A single turn carries every row of the set below to another of its rows. Some are shown first; where does it send the rows asked next?
Momi: [ 1.29  0.03 -0.79  1.28 -1.11  0.28 -2.61 -0.45 -0.13 -0.83  1.69 -1.48
 -0.29  2.68  2.11  1.08 -0.30 -2.14 -2.11  4.91 -1.99 -0.82  2.53 -0.19
  0.39  1.31 -5.15  1.77 -0.45  0.49  0.07  3.93]
gakin: [ 2.11 -4.86  2.48  0.82  0.03  0.27 -1.08  0.30  0.22  0.67  3.55  0.46
  1.15  1.86 -0.21  1.42  0.44  1.00  0.13  2.70  0.57 -0.73  0.58  0.93
 -0.28 -0.54  0.21 -2.50  2.29  1.59  0.37  2.48]
tavi: [ 1.98 -1.16 -3.15 -0.38  2.40 -0.38  2.19 -3.86  1.80  5.26 -0.14 -1.60
 -4.44 -0.53 -0.35  0.92  3.22  2.00  1.93  1.00 -3.26  1.52  0.26  1.16
  1.23  2.41 -1.35 -0.16 -1.09 -0.76 -0.26 -1.44]
rafes: [ 1.77  0.93 -0.83 -1.68  1.77 -1.70  1.62  1.13  1.68  4.04 -1.91 -1.39
 -4.08 -0.42  1.64 -0.63  2.05  0.61  2.68 -0.43 -3.35 -1.96  0.07 -1.57
  0.27  1.81 -2.38  1.21 -1.84 -0.23  1.68 -2.42]
Tamet: [ 2.58 -2.73  1.98  0.82  0.74  0.90 -0.41 -0.06  1.43 -0.14  3.39 -0.43
  0.93  1.57  0.41  1.31 -0.08  0.84  0.06  3.01  1.49 -0.19 -0.07  0.73
 -0.72  1.23 -0.09 -4.68  2.11  1.92 -1.57  0.51]
rovif: [-1.18  2.28 -0.06  0.01 -2.79 -1.25 -1.69 -2.21 -1.80 -1.93  2.41  0.75
  1.74 -1.69  1.03  1.67 -2.07  1.63 -1.29  1.44 -0.44  2.49  1.67 -0.54
  0.95  0.32  0.07 -0.47  1.89 -1.87 -1.17 -1.45]
nozul: [-1.91  2.05  0.17 -0.48 -2.41 -1.21 -2.03 -1.48 -1.35  0.02  2.16 -0.54
  1.02 -3.35  1.53  2.41 -1.38  2.15 -1.06 -0.56 -1.43  1.09  3.33 -0.51
  1.76  1.12  1.18 -0.28  1.29 -0.23 -1.14  0.40]
Bip: [-1.10  1.24  0.13 -0.18 -3.13 -1.26 -2.05 -1.69 -2.76 -1.08  2.63  0.20
  0.92 -2.56  0.88  0.80 -1.44  2.46 -1.46  1.16 -0.92  0.31  2.98  0.07
  1.17 -0.29  1.06  1.15  1.48 -1.29 -0.64  1.01]
vibur: [ 1.53  1.13 -2.03  1.58 -1.33 -0.17 -2.88 -0.35  0.23 -0.05  0.64 -1.33
 -0.76  1.78  1.78  2.76  0.33 -2.73 -2.12  3.62 -1.80  0.71  2.23  1.08
 -0.18  1.81 -6.26  0.17 -1.08  0.11  0.02  3.65]
Fativ: [ 1.73  2.91 -0.68  0.63 -0.69  0.42 -2.82 -0.18  0.19 -1.69  1.03 -1.33
 -0.77  3.23  2.54  1.72 -0.65 -2.50 -1.90  5.18 -0.91 -0.37  1.47 -0.73
 -0.98  1.58 -5.30 -0.24 -0.53  0.74  0.28  1.69]
zokan: [ 0.27  0.42 -1.00 -0.25  1.17 -1.63  2.35 -2.71 -0.20  2.39 -1.57 -0.77
 -1.86  0.15 -0.98 -0.57  1.68 -0.41  3.33 -0.90 -3.30  2.15 -0.83  1.80
  0.85  0.95 -1.83  1.09 -3.28 -2.89  3.84 -1.89]
ruli: [-1.08 -0.58 -0.91 -0.54  1.36 -1.43  2.00 -3.25 -1.43  2.11 -1.97 -1.09
 -1.61  1.33 -0.98 -0.81  1.32 -0.21  2.42 -0.60 -2.67  1.83 -1.32  1.30
  1.16  0.72 -2.04  1.41 -3.18 -2.55  2.83 -2.55]
kugi: [ 3.02 -3.78  2.01  0.92  0.39  1.04 -1.19  1.00  1.49  1.32  2.09  0.27
  1.54  0.85  0.16  2.05 -0.16  0.65  0.52  1.09  0.17  0.18 -0.40  1.05
 -1.43  0.12  0.44 -4.00  1.22  2.16  1.68  2.05]
Vive: [ 2.32 -1.18 -3.11  0.20  1.71 -0.03  2.30 -4.44  1.96  4.32 -0.29 -1.88
 -4.35 -0.08 -0.90  0.17  2.41  3.03  1.99  1.71 -3.07  0.40 -0.48  0.98
  0.66  2.49 -1.09  0.26 -0.51 -0.17 -0.91 -1.69]
gilot: [ 1.76  0.93 -0.89 -1.88  1.85 -2.37  0.99  1.18  1.11  3.49 -1.90 -1.19
 -4.34 -0.12  1.02 -0.29  2.12  0.38  1.46  1.00 -2.54 -2.79 -0.49 -1.04
 -0.25  1.71 -2.43  1.61 -1.76 -0.33  1.88 -3.25]

Momi -> gakin
ruli -> gilot
And these:
vibur -> kugi
Tamet -> rovif
tavi -> zokan

A single turn carries every row of the set below to another of its rows. Some are shown first; where does it send the rows asked next?
sur: [ 6.32  3.44 -3.62  0.67 -0.51 -1.45 -3.11 -4.40 -5.53  0.99 -1.04  1.05
 -0.58 -3.33  1.36  1.85 -1.69  0.18  1.51  1.18 -3.07 -0.86 -0.16  0.19
  2.19 -2.32  0.41  0.03 -1.93 -2.62 -1.93 -3.73]
musut: [ 0.70 -0.82  0.35  0.12  0.52 -2.41  0.17 -0.46 -2.12 -2.45 -0.54 -1.17
  1.80  0.28 -1.10 -1.96  2.60 -0.54 -0.41 -0.94 -0.09  1.90 -0.85  0.05
 -2.32 -2.48 -0.56 -0.03 -4.31 -2.57  3.63 -2.98]
Pov: [ 0.88  1.03 -0.30 -0.93 -0.86 -1.62 -1.51 -0.49 -2.62  1.43 -0.89 -1.03
  1.17 -3.77  2.86 -4.47 -0.04  1.30 -4.09 -0.67 -2.38 -2.56  0.99  2.16
  3.48  1.18 -0.10  0.27  0.87 -0.94 -2.60 -0.18]
mag: [ 0.89  1.39 -1.10  0.29 -1.51 -1.76 -0.93 -1.88 -2.25  0.56 -1.17 -0.90
  1.43 -3.82  2.95 -4.70  1.36  1.57 -4.38 -0.28 -1.89 -2.01  1.13  0.87
  4.49 -0.11 -0.67  0.01 -0.24 -1.47 -3.17 -0.96]
dezev: [ 0.12  1.78 -0.78 -0.10 -0.58 -1.79  0.12 -1.78 -3.27  0.87 -1.33 -0.19
  1.35 -3.70  3.36 -5.44  1.58  0.31 -3.64 -0.72 -2.32 -3.23  0.55  2.31
  4.33  0.50  0.27  0.45  0.33 -0.49 -2.28  0.06]
vogus: [ 5.12  5.74 -2.34 -2.15  1.37 -0.25 -2.40 -5.02 -6.26  2.11 -1.77  1.74
  0.00 -0.91  2.36  1.24 -1.76 -1.47  1.35  0.65 -4.09 -1.55 -0.49  1.94
  2.94 -1.43  1.35 -0.10 -2.57 -0.43 -0.45 -2.25]
busi: [ 0.41  2.58 -0.06 -1.63 -0.62 -0.93 -0.98 -2.01 -2.14  1.40 -1.40 -0.78
  1.68 -2.42  3.45 -4.74  0.69  1.06 -4.61 -0.51 -2.42 -2.14  1.10  1.54
  4.73  0.47 -0.30 -0.24 -0.60 -0.31 -2.38 -0.24]
fopaz: [ 5.56  3.08 -3.89 -1.14  0.78 -0.49 -3.55 -4.36 -5.76  1.18 -1.56  1.08
 -0.34 -2.26  2.64  2.66 -2.38 -0.65  1.98 -0.33 -3.37 -1.37  0.05  2.81
  0.48 -1.21  0.07  1.01 -1.66 -1.53 -0.88 -3.85]
koro: [ 4.44  3.97 -4.06 -0.72  0.99 -0.57 -1.44 -5.85 -6.46  0.67 -1.66  1.98
 -0.24 -2.11  3.42  1.58 -1.20 -1.98  2.71 -0.35 -3.27 -2.50 -0.46  2.92
  1.14 -1.68  0.60  1.31 -1.94 -0.66 -0.19 -3.47]
Tomeb: [ 4.55  3.56 -3.57 -0.61 -0.13 -0.41 -1.63 -6.42 -5.10  0.25 -0.57  1.52
 -0.57 -2.72  3.47  1.92 -2.08 -1.36  3.03  0.15 -2.54 -2.59 -0.50  1.61
  0.50 -2.12  0.10  0.97 -2.03 -0.95 -0.52 -4.04]
Kap: [-0.02 -0.53  0.85 -0.21  0.70 -2.30  1.29 -0.75 -2.42 -2.54 -0.02 -0.76
  1.53 -0.02 -0.54 -2.43  2.29 -1.49  0.51 -1.07 -0.04  0.59 -1.37  0.58
 -2.73 -2.25  0.06  0.24 -3.89 -1.72  4.39 -2.37]
geb: [ 5.06  4.11 -2.50 -0.13 -0.98 -1.05 -1.50 -5.82 -5.03  0.59  0.37  1.64
 -0.97 -3.85  2.46  1.08 -2.51 -1.06  2.97  1.34 -2.40 -2.81 -1.04  0.03
  1.38 -2.46  0.99 -0.05 -1.65 -1.27 -0.88 -3.21]
Lurin: [-0.29 -1.10  0.74 -0.60 -0.35 -3.13  0.65 -0.53 -0.78 -0.82 -1.39 -1.54
  0.39 -1.12 -1.17 -4.06  0.90  1.09 -2.90  0.11 -1.34  1.82  0.92 -1.49
  0.06 -1.03 -0.44 -0.82 -3.93 -1.57  3.32 -2.25]
Gasi: [ 1.00 -0.88  0.39 -0.58  1.52 -2.39 -0.64  1.03 -2.97 -1.71 -1.06 -1.20
  1.77  0.61 -1.44 -1.70  2.24 -0.66 -0.65 -1.40 -0.90  1.96 -0.65  1.32
 -2.61 -1.57 -0.21  0.28 -3.81 -2.45  3.82 -2.30]
rilim: [ 6.31  3.73 -2.72 -1.34  0.96 -1.08 -3.90 -2.82 -6.30  2.20 -1.32  1.06
 -0.54 -2.37  1.36  2.06 -2.78 -0.47  1.41  0.56 -4.01 -1.13 -0.17  2.22
  1.60 -0.84  1.12  0.28 -1.12 -1.75 -1.12 -2.58]
solog: [ 4.86  4.38 -3.62 -1.79  1.37  0.06 -2.79 -5.50 -5.87  1.19 -2.00  1.43
  0.07 -1.04  3.14  2.28 -1.72 -1.22  1.70 -0.33 -3.55 -1.39  0.04  2.70
  1.53 -1.50  0.24  0.77 -2.51 -0.73 -0.50 -3.66]
sumar: [ 0.07 -1.43  0.04 -0.31  1.16 -3.71  0.48  1.37 -2.86 -0.05 -2.57 -1.25
  0.67 -0.96 -1.76 -4.12  1.71  0.43 -3.13 -0.70 -2.43  1.90  0.92  0.80
  0.22  0.05  0.25 -0.01 -3.04 -1.60  3.64 -1.23]
mepi: [-1.15 -0.15  1.66 -2.45  1.22 -2.65  1.24  0.16 -1.99  0.21 -1.68 -1.00
  0.62 -0.11 -0.56 -4.50  0.51 -0.40 -2.65 -0.47 -2.33  0.77  0.57  0.61
 -0.05  0.23  0.77 -0.49 -3.47  0.01  4.68 -0.81]
Zevo: [ 4.59  4.87 -3.09 -0.08  0.64 -1.26 -0.55 -5.60 -6.94  0.98 -1.03  2.38
 -0.53 -2.92  2.61  0.35 -0.88 -2.27  2.81  0.70 -3.31 -3.00 -1.11  1.81
  2.41 -1.89  1.94  0.52 -1.67 -0.75 -0.31 -2.21]
teni: [-1.06 -1.70  0.73  0.09 -0.24 -3.90  2.22 -0.29 -1.95 -1.04 -0.62 -0.87
 -0.12 -2.48 -0.76 -4.93  0.97 -0.25 -1.44 -0.13 -1.17 -0.17  0.04 -0.37
 -0.91 -0.55  0.65 -0.08 -2.62 -1.12  4.20 -1.46]
nilu: [ 5.51  3.08 -4.42  0.23  0.05 -0.82 -2.71 -5.58 -5.46  0.27 -1.44  1.12
 -0.29 -2.72  2.66  2.35 -1.52 -0.48  2.21  0.11 -2.77 -1.29  0.01  1.48
  0.89 -2.18 -0.33  1.02 -2.12 -1.94 -1.36 -4.55]
vozab: [ 0.09  1.75  0.19 -0.88 -1.78 -1.27 -0.23 -2.42 -1.60  0.75  0.00 -0.78
  1.04 -3.89  3.68 -5.02  0.05  0.95 -3.54 -0.31 -1.56 -3.35  0.56  0.96
  3.46  0.29 -0.18 -0.10  0.30 -0.43 -2.30 -0.51]
kizo: [-1.39  0.10  0.34 -0.22  0.80 -3.29  2.82 -1.50 -2.49 -0.84 -2.17 -0.26
  0.82 -0.58 -0.48 -5.33  2.69 -0.73 -2.33 -0.29 -1.76  0.80  0.33 -0.21
  1.08 -0.94  0.59 -0.33 -4.08 -0.57  4.30 -1.35]
zifu: [-0.27  0.35  0.45 -0.53  1.71 -2.22  1.52 -0.79 -3.52 -2.15 -1.17 -0.29
  2.00  1.08 -0.48 -2.76  3.36 -1.91 -0.09 -1.30 -0.76  1.03 -1.13  1.43
 -1.82 -2.06  0.36  0.34 -4.38 -1.41  4.52 -1.93]
Pevo: [ 0.23  0.27  1.16 -1.79  1.95 -1.74 -0.07  0.12 -2.83 -1.56 -1.12 -0.93
  2.12  1.76 -0.84 -2.02  2.29 -1.31 -0.73 -1.46 -1.08  1.74 -0.80  1.65
 -2.07 -1.55  0.10 -0.02 -4.43 -1.39  4.49 -2.03]

sumar -> mepi
solog -> koro
sur -> rilim
And these:
musut -> Gasi
Pov -> busi

A single turn carries every row of the set below to another of its rows. Some are shown first; where does it send the rows asked next?
pulu: [ 3.16  1.52 -0.17 -0.06  1.53 -0.35 -2.98 -1.61  1.68  1.12  6.14  5.34
  0.29  3.61  2.17 -0.98]
Lasi: [ 3.69  3.14  1.04 -0.21  2.43 -0.82 -1.40 -1.80  0.36  2.73  3.77  7.19
 -1.09  1.59  1.59 -1.03]
Sukuv: [ 3.81  0.78 -0.56 -1.42 -0.70 -3.87  0.83  0.97 -1.99  1.88  2.93  1.09
 -0.52  3.19  1.56 -3.57]
vedu: [ 0.72  0.62 -3.87  1.64  1.08  1.36  1.29 -0.44  1.86 -0.70  3.86  4.19
 -0.14  0.21  4.72 -0.21]
Kupo: [ 3.57  1.45 -2.48 -0.44  0.01 -5.57 -0.84  1.23  0.43  2.48  3.97 -0.61
 -0.09  2.47  0.92 -2.33]
mezar: [ 5.77  0.67 -3.04 -0.63  4.70  1.45 -0.94  0.57  5.30  2.53  3.61  0.98
 -1.22  1.04  3.09 -2.28]
meken: [ 4.30  0.25 -2.62 -0.47  2.61  0.73 -3.04 -0.20  4.60  1.03  5.81  1.75
 -0.04  3.33  3.06 -2.11]
mep: [ 4.14  0.72 -2.22 -0.86 -1.29 -4.03  0.49  2.34 -1.32  1.49  2.94  2.07
  0.49  2.58  1.52 -4.25]
ref: [ 2.74 -1.62 -3.80  0.54  1.35  2.56  1.32  0.79  0.26 -0.28  2.97  3.31
 -1.08 -0.04  4.29 -2.12]
ler: [ 4.39  1.44 -3.53  0.47  0.61 -5.14 -0.30  2.63  0.45  1.88  3.94 -0.05
  1.45  1.85  0.52 -2.69]
Litig: [ 3.16  3.03 -3.58  0.50  1.53 -5.58  0.44  1.00  3.57  1.58  3.24 -0.81
  0.64  0.97  1.75 -1.05]
rul: [ 1.38  1.92 -3.33  2.95  2.98 -2.08 -0.72 -0.29 -0.45  3.75  4.12  3.37
 -1.02 -0.94  1.10  1.33]
nubu: [ 3.40  3.22  1.20 -0.21  2.15 -0.87 -1.64 -1.93  0.43  2.79  4.02  6.75
 -0.80  2.60  1.98 -1.44]
patim: [ 6.00  2.43 -1.38 -0.60  5.55  1.05  0.76  0.11  3.56  4.00  1.47  3.00
 -2.26 -0.48  2.43 -2.01]
guki: [ 3.86  1.83  0.34 -1.43 -0.02 -2.12  3.91  0.51 -1.38  0.56  1.22  2.49
 -0.27  2.34  3.06 -3.68]
nobak: [-0.04  2.36 -3.68  2.86  1.98 -0.93  0.17 -1.03  1.51  1.33  4.47  4.10
 -0.14 -0.19  3.13  1.52]
vuzu: [ 3.52  3.47 -0.81 -0.59  1.51 -2.00  5.21  0.41  1.76 -0.30  0.55  2.15
  0.47  0.80  3.89 -2.40]
daza: [ 2.63  4.51 -2.82  1.09  2.29 -2.99  4.84  1.31  3.03  1.71  2.07  0.75
  1.21  0.93  2.97 -1.10]
dase: [ 4.16 -1.99 -3.53  0.53  2.44  1.37  0.43  1.49 -1.75  2.09  2.53  2.43
 -2.05 -0.81  2.12 -2.29]
vigev: [ 3.45 -0.22 -3.27  1.79  3.16 -0.97 -0.73  0.95 -2.09  4.11  3.11  2.54
 -2.07 -1.23  0.61 -0.64]
vof: [ 3.18  4.04 -2.69  0.37  2.24 -3.67  3.47  0.74  4.22  0.16  1.55  0.48
  0.99  0.08  3.34 -1.10]
Nozu: [ 3.04  1.52 -0.54 -0.22  1.27 -0.39 -3.43 -1.47  2.14  1.21  6.07  4.61
  0.20  4.08  2.67 -1.61]
mebaz: [ 5.35  0.25 -3.16 -0.69  4.27  1.78 -0.93  0.45  5.15  2.40  4.40  0.95
 -1.40  1.39  2.94 -1.86]
Pupi: [ 4.78  3.73  0.76 -0.24  4.28 -0.08  0.39 -1.15  1.15  4.25  1.71  5.99
 -2.11  0.31  1.87 -1.58]
Rovu: [ 5.06  3.17  0.09 -0.59  4.25  0.05  0.46 -0.93  1.62  4.16  1.67  5.99
 -2.56 -0.46  1.66 -1.37]
kom: [ 2.44  3.82 -1.67 -0.25  0.39 -1.88  5.50  1.08  1.32  1.26  1.14  2.92
  0.09  1.61  3.86 -2.70]
Guna: [ 5.81  1.77 -1.94 -0.83  5.13  1.39  0.67  0.25  4.04  4.05  2.02  2.87
 -2.78 -0.51  2.43 -1.77]
kur: [ 3.15  2.01 -1.32 -1.22 -1.38 -2.44  3.35  1.55 -0.99  1.15  1.53  3.59
 -0.25  2.40  3.20 -4.24]
bapa: [ 3.59  3.39 -3.86  1.44  2.37 -4.56  1.88  2.16  2.60  2.03  3.57 -0.62
  1.82  1.00  1.28 -1.18]
pim: [ 3.97  0.07 -2.38 -0.41  2.38  0.99 -2.76 -0.52  3.98  0.80  6.47  2.17
 -0.03  3.52  2.86 -1.38]

Sukuv -> Kupo
mep -> ler
And these:
pim -> mebaz
dase -> vigev
Nozu -> meken

